In the rows, zero is written as 128.
Which row each row swaps with, under one turn or mirror
The rows were stretched afterwards, more along some directions than others.
q930: [117 108 111 141 140 128 128 104 106 143 113  95 113 110 102 132 131 134
 150 152 145 127 103]
q621: [153  84 117 130 159 126 115  84 165 161  63 103 101 101 116 106 126 126
 153 135 182 135  72]
q309: [146 143 120 127 132 123  99 148 140 111  96 138 125 107 122 125 121 135
 149 117 118  79 141]
q460: [147 124 147 126 118 119 103 131 146 153  86 111 124 122 118 157 111 100
 172 119 143 116 123]
q921: [126 144 187 133 154 130  92 123 144 100 116  92 108 115 127 118 115 118
 123 131 113 113 144]
q571: [152 111 122  92 123 104 132 110 113 164 131 133 127 100 102 132 125 114
 145 138 143 147 142]
q336: [164 111 168  88 159 120  81 123 162 144  86 111 105 110 112 145 105 106
 144 145 177 105 117]
q256: [120 122 184 123 160 151 101 102 166 115 117  75  93 114 114 130  98 104
 121 136 163 135 116]
q144: [128 116 171 119 150 135 133 151 160  96 102 101  99 136 132 144 101 109
 117 155 160 128 121]
q308: [132 116 184 141 145 144  90 102 163 112 112 111  72  97 128 124 119  87
 183 139 144  96 152]
q42: [134 124  92 120 115 102 126  93 115 176 124 172 119  98 106 121 133 135
 177 130 134 131 146]
q574: [165  75 155 125 142 142 100  88 118 159  80 116 110 130 128 131 107 108
 153 159 159 145 105]
q547: [154 125 142 101 144 115  87 101 164 135  65 109 117 106 107 143 133  88
 127 106 162 110 118]
q861: [150 115 176 129 171 113  85 104 177 109 113 106 112 104 121 113 131  96
 171 144 133 101 138]
q928: [137 121 116 124 140 144 113 110 116 130 104 143 122 120 132  98 131 152
 141 134 119 113 143]
q892: [133  96  86 143 151 119 104  99 150 162  82 137 119  92 120 128 127 138
 158 127 144  91  90]
q340: [ 92 154 146 111 121 129 121 147 132 114 129 130 116 149 143 143 102 100
 147 112 119 110 144]
q917: [151 107 136 121 135 124 111 119 143 166  74  85 107 119 118 128 134 128
 156 109 162 127 117]
q768: [127 129 111  94 115 107 119 103 101 147 113 166 147 103 104 142 125 145
 141  97 133 136 149]
q412: [109 121 125 154 118 136 152 115 116 135 101 111 105 121 119 132 143 116
 125 158 141 123 124]
q130: [119 113 162 157 150 122 114 102 159 115  98  99 105  95 114 107 127 135
 173 131 133 114 116]
q494: [112 128 118 126 108 115 124 141 107 158 144 134  92 112 126 136 122 112
 126 158 137 108 120]
q317: [143 109 134 122 145 124  90 144 119 121  81 107 103 117 118 140  99 132
 118 172 142  88  96]
q820: [121 126 158 106 169 131  81 114 182 121  88 111 104 119 133 139 112 108
 138 118 132  93 143]
q65: [159 107 146 147 107 126 115 131 121 137  87 144  86 124 125 115 103 102
 148 132 144 118 123]
q722: [107 139 184 110 140 138 109 130 135  93 128 115  92 140 103 154  89 103
 120 143 136 130 141]
q374: [143 103 139 148 147 129 101  83 144 173  80  88  98  92 107 112 151 115
 169 161 160  95 103]
q416: [135 114 174 158 141 116 128 118 171 129 119  79  82  92 105 109 123  97
 176 163 134 117 119]
q147: [124 102 137 158 151 118 129  99 157 137 105 100  81 105 120 118 116 108
 166 133 135  94  89]
q27: [165  93 165 137 131 132  97 117 141 132  81 123 102 122 104 137 110 105
 130 120 162 116  95]
q183: [ 95 134 150 120 143 143 113 130 134 119 116  96 126 141 123 115 125 138
 119 146 114 107 130]
q573: [143 120 188 128 157  99  95 107 161 118  87  80  84 109 115 125 149 104
 119 159 144  92 103]
q386: [138 101 161 130 155 115 101  90 136 145 100  71  83  84  91  79 146 112
 166 139 157  99 133]
q516: [115 107 112 136 124 110 126 108 126 161 128 155 141 114 105 112 149 149
 171 107 127 124 139]
q420: [147 116  86 110 122 117 113 110 111 175 101 117 115  82  99 159 104 132
 133 125 182 132  97]
q202: [159 113 130 112 131 118 117 140 136 145  95 108 137 128 140 111 132 115
 156 102 143 123 138]
q250: [134 145 175 133 154 131 122 124 157 115 109 104  95 157 133 116 143 113
 112 155 134 125 130]
q797: [131 127  82 122 114 109 136 131  98 161 136 169 151 103 110 126 107 174
 134 109 132 142 106]
q618: [113 130 197 127 162 127  96 154 173 104 138  59  81 124 147 122 121  86
 130 166 134  93 127]
q216: [138 121  85 105 112 117 117 107 113 174 119 153 124  84 120 141 137 127
 190 105 153 113 154]
q341: [118 139 139  92 138 108 125 123 151 136 123 123 109 125 122 149 106 104
 145  92 128 107 140]
q887: [125 108 138 135 140 133 106 116 106 124  98 114  91 129 146 130 107  99
 146 159 138 105 109]
q946: [165 122 130 140 144 113 122 134 138 125 105 139 120 137 118 132 136 124
 110 152 150 113  85]
q390: [138 114 123 134 130 111 125  83 146 159  90 105 144 102 111 130 159 118
 173  97 143 149 122]
q368: [138 143 144 152 114 112 118 125 129 156 104 114 113 107  97 101 147 130
 148 123 137 107 135]
q655: [158  96 158 124 129 118 112  94 144 134  87 151 104 114 108 145 100 109
 148 122 162 161 110]
q912: [114 126 137 122 135  98 142 116 159 147 126 123 128 120 108 113 150 147
 133 123 141 123  92]
q31: [191  90 163 103 161 115  94 132 130 138  93 118 116 117 113 105 105 136
 123 145 178 130 107]
q691: [146 105 186 135 154 109  75 124 156 115  88 111  79 109 116 131 117 104
 164 144 140  94 146]
q786: [147 117 132  99 128  93 110 136 136 148 113 128 100  85  78 114 106 125
 162 110 170 103 127]

Swapped with q618: q494
Swapped with q31: q368
Swapped with q928: q309
Swapped with q460: q574
Swapped with q250: q946

